Rows are one point carried round by a steady rotation, each followed by how many ticks it has turned.
The counts run from 0 to 515.
[134 127 105 127 131 173 103 126  72  77 111 158 145 118 121 112 101 104
 147 128  79 152 109 161 113 158 142 135 118  81 170 140  87 146 101 122
  76 124 121 131 171  68 133 167 127 100 112 158 111 146 122 119 131 128
 133 146]
33
[130 151 149 141  98 138 107 158  88 108 126 105 137 109 158 136 118 140
 150 151  72 180 134 130 138 156 119 143 115 140 116 133  95 140 160 153
 110 101 131 156 199  68 116 147 119 142 151 131 131  95 151 152 108 139
 107 174]
43
[119 142  96 143  98 127 110 137  79 104 105 179  81 133 117 119 107  74
 152  95  81 155  90 154 139 156 105 156  75 108 133 152  62 128 112 119
 107  98 166 121 155 110 140 148 116 134 114 135 143 132 125  89 131 115
 136 161]
275
[107  97 120 131 137 124 123 134 131 160 164  55 156 138 166 120 132 149
 125 126 148 137 139 144 124  81 128  97 151 188 102 119 163 146 156 132
 115 126  88 155 120 156 101 127 132 140 166 108 119 109 101 213 114 120
 102 152]
435
[131 136  98 179 113 112 162 140 107  97 164 127 121  94 137 104 109 149
  81  80 151 119  94 116 156 113 107 135 103 138 110 156  75 131 122 124
 126 162 135 163 151  69 142 182 123 143 118 129 136 103  94 145 150  77
 146 115]
386
[146 120 112 135  93 112 109  94 118 150 106 164  93 150 134 126 136 110
 156  46 114 117  75 143 140 102  80 133  92 134 123 145  97 122 107  97
 113 114 137  95 105 175 123 143 143 160 145 127 124 162 119 166 101  91
 126 152]
238
[145 136 122 119  90  58 103 111 122 149 116 131 146 121 132 108 156 150
  87 141 141 142 141  68 182 145  90 131 123 157 115 115 106 145 181 110
 115 130 143 170 137 102 130 177  87 132 132 146 129  99 126 158 154 111
 114 166]
97
[103 136  71 119 129 163 111  94 111 169 126 127 108 125 112 137 155  79
 121  87 100 126 108 150  84 107 111 150 116 129 147 147 133 115 108 110
 107  79 117  94 118 195 121  99 166 140 147 143 168 165 107 104 142 104
  97 161]
259
[ 89  62 102 125 131 180 113 138  66 149 154 134 161 159 132 110  87 126
 153 110 111 163  98 162 146 142 108 126 129 151 169 152 132 165 133 105
  91  97 127 122 129 116 156 144 130 149 107 136 150 124 123 176 127 170
 141 139]
465
[136 124 123  96 127 176 124 102  94  76 157 120 135 132  93 117 126 121
 124 120 111 178  90 156 116 132 155 141  97 134 167 129  64 138  88 108
 130 144 118 164 187 154 123 156 170 130  90 132 121 148  89 110 141 154
 143 124]
498
[118 138  81 109 129 123  92 154 134  84 118 118 100 146 141 133 138 101
 105 117  82 129 103 191 106 157 170 151 126 113 144 122  97 146 113  92
 120  90 153 145 168 185 115  99 121 111 119 117 145 168 103  91  99 119
 101 168]
268
[120 153 129 143  70 149 112 100  94 164 126 124 129  77 138 144 165 110
 158 118 106 143 140 100 117 104  72 131  93 144 122 163 111 110 149 163
  91 113 100 128 151  90 103 158 144 143 161 151 117 122 142 167 154 102
 106 174]
51
[105 138  97 115 107 148 100 101 104 164 115 144 119 100 120 139 166  91
 132 162 130 164 177 100 104 142 111 146 159 133 152 134 152 114 166 167
  79  91  93 123 117  95 127 141 126 124 134 174 139 133 131 137 188 140
 112 168]
73
[102 131  92  93 103 174 108  92 135 127 127 160 123  95 116 146 177  99
 145 166 131 146 166 121  85 106 151 136 165 101 158 145 159 113 123 156
  80 126  73 140 143 121  93 143 135  83 128 161 100 167 109 144 167 123
 131 147]
71
[125 117  98 131 130 137 166 135 133 122 191  83 158 154 124  85 103 146
  66 136 158 149 102  88 150 132 132 121 118 162 100 123 113 160 160 137
 172 122 126 167 160 148 103 124 138 155 129  99 166  74 111 141 168 139
  99 127]
155
[110 138  99 139  87 108 110 145 137 112 132 123 103 118 127 127 160 108
 120 115  98 101 105 164 127  99 124 145  76 117 107 155  86 135 126 103
 127 145 144 164 194 165 110 124 112  98 153  97 100 136  96 118  89  66
 109 166]
290
[152 131 116  88  82 114  76 121 146  71 109 119  99 160 148 153 161 121
 171 132 119 122 106 173  97 158 173 139 128 132 142 124  90 140 114 124
 107 112 133 151 166 159  63 140 125 122 113 132 106 177 116 168 117 152
 118 155]
513
[137 105 103 137  91 149 139 123 128 152 139 161  80 180 153 117  97 110
 203 109 150 136 121 115 121 112 120 121 144 141 105 139 157 131 148 179
 113 106 112  78  88 120  81 126 133 154 134 123 134 136 134 202 154 144
 145 122]
183
[103  90  77 140 111 144 144 171 120 103 191 139 104 190 143 112 102  95
 127 109 149 137  89 152 156 157 134 142 125 147 117 168 115 167 151 136
 133 116 168 166 129 150 118 111 111 136  79 101 143 112  92 152 137 156
 142 118]
178
[130 116  94 160 139 157 165 143 112  96 164 127 144  97 123  94  90 162
 108 106 147 116 109 122 129  78 146 123 116  98 116 145 117 147 103 134
 124 178  88 139 179  71 116 170 138 101 134 112 113 115  92 163 137  77
 142 107]
388
[125 171 127 109 123 112 131 132 141 106 109 146  49 104 126 126 144 120
 129 164 113 197 162 118 118 129 156 171 139 114 127  80 100  86 126 166
 147 131 122 150 187 119 139 148 133 107 147 143 126 134  95  71 133 109
 134 163]
307
[112 128  76 141 152 128 147 145 153  76 181  73 112 115 148 123 148 126
  61 117 164 106 119 162 113 117 181 143 158 149 118 145 122 129 118 132
 127 144 118 190 136 141 124 129 132 107 102 133 133 141  55 139 145 109
 127 120]
401
[112 108 100 100 129 153  90 139  79 126 132 104 161 167 122 116 109 107
 142 173  91 167 121 152 120 172 151 134 116 145 145 121 105 172 149 132
 110  67 133 133 186 136 108 125 133 141 118 123 166 109 151 120 136 192
  98 167]
509
[160 107 143 111 118  97 102 127  89  95 126 102 158 156 139  97 105 164
 131  98 111 161  90 154 166 141 122 121  97 167 141 109  56 158 126  82
 124 130 149 175 157 131 137 173 124 161 112 117 116 127 108 169 110 147
 127 153]
475
[138 109 137 106 101 111 126 129 140 104 142 135 156 129 123 103 128 179
 110 158 136 153 132  78 163 127 141 130 145 119 120 115 116 151 144 112
 145 182 113 189 215 113 114 174 102 102 142 106  99 115 111 175 116 114
 133 130]
100
[140 142 129 136  83  66 109 143 147 110  89 187  58 101 154 150 141 124
 140 101 124 133 136 117 152 137 122 163 130 110 111 113 109 110 138 138
 113 147 141 142 155  89 146 178  88 111 132 147 112 151 111 148 107  81
 155 146]
328
[ 99 109 113 101 125 133 129 106 153 136 150 126  73 166 147 143 155  88
 124  81 131 155 101 161 129 131 120 158 150 165 135 129 134 104 123 121
 127  99 136 149  96 215 139  91 148 155 113 128 144 161  83 140 117 140
 139 149]
215
[135 107  87 153 100 116 137 123 102 156 137 152 101 188 145  87  97  99
 162  95 147 139 109 119 156 123  83 115 109 157 102 134 111 143 161 155
 113 103 144 101  62 124 124 146 110 165 122 129 146  95 133 161 173 147
 135 143]
185
[152 101  75 113 108 101 107 152 146  85 141 127 152 167 144 108 124 159
  85 115 140  83 105 116 149 172 165 120 151 123 125 137 127 191 144  93
 115 122 142 162 141 132  92 150  84 126 102 115 145 143 114 177 134 133
 116 128]
135
[152 117 145 102 117 112  90 113 104 152 103 106 133 160 170 128 108 158
 181 119 121 157 131 132 121 133 122 105 151 174 132  98 136 140 140 132
 101  91 101  95 119 118 102 154 144 168 155 141 138 144 156 217 119 160
 118 169]
471
[156 140  95 144 120  83 124 154 159  79 126 104 116 115 180 132 127 172
  99 106 147  74 123 130 127 124 177 119 158 121 104 127 132 153 121 118
 111 143 112 149 152  94  87 154 106 117 144 123 121 147 100 199 115  79
 111 132]
380
[106 147 101 113 107 132  97 112 128 150 140  64 164 103 135 128 191 124
  93 167 120 129 157 123 107  99 124 121 133 146 118 146 135 144 162 131
 105 114 100 179 155 157  96 125 117 110 161 131 129 117 124 143 144 100
  71 182]
59
[130 144 103 129 137 151 158 133 159  84 165  97  83  93 158 143 132 128
 118 111 167 128 138 141  83 114 181 139 177 141 127 129 141 105 103 169
 119 148  97 160 128 112 105 140 158 120 117 139 114 164  65 171 144 116
 150 112]
403
[115  89  98  89 127 185 148 144 134  97 175 162 126 133 112 128 107 149
 109 145 148 148 120  96 129 164 161 162 171  98 156 145 158 155 116 135
 136 137 106 159 196 115 119 139 134 112  91 132 144 152 110 165 142 152
 161  94]
123
[ 95 107  86 161 131 175 161 139 122 154 171 100 150  87 138 117 116 149
 109 120 153  95 123 116 102  79 132 114 137 125 114 161 165 140 121 146
 120 141  65 115 156 103  97 141 144 117 162 123 135 111 105 184 150  78
 117 119]
390
[ 99  89 115 111 124 142 107 125 120 134 159  87 115 137 167 163 155 119
 132  98 141 155 122 165 117 151 130 153 170 194 151 141 151 122 140 127
 103  91 132 165 115 169 143 105 146 163 102 149 154 163  94 183 113 163
 143 147]
458
[109  90  92 114 139 149 132  81 129 126 150 112 142 133 112 100 147 130
 119 103 162 139 116 164 107  72 140 114 145 145 151 130 129 123  91  99
  84 158  82 147  85 164 132 150 152 110 115 140  89 169  63 163 148 119
 138 121]
446
[128 142 174 123 113 125 117 115 124 151 116  78 119  89 180 150 151 157
 136  93  89 156 119 135 125 105 117 124 139 164 116 109 120  87 132 148
 119 109  97 131 160 142 118 124 167 163 200 139 130 123 126 181  90  99
  96 173]
6
[113 118 116 117 157 146 127  88  95 169 134 100 125 133 135 107 119 128
 120 125 147 200 145 132 119 125 108 119 162 186 150  94 139 114 141 140
 101  93  96 116  77 127 151 142 159 159 136 160 152 119 106 150 176 163
 122 148]
450
[ 87 127  95 105 139 149 118 132 133 160 124 112 130 110 110 114 134 120
 121 185 101 147 161 133  91  91 152 130 133  94 121 106 154 130 141 138
 132 120  89 120 200 155 103 111 126  77 187 117 126 114 121  95 128  87
  85 169]
301
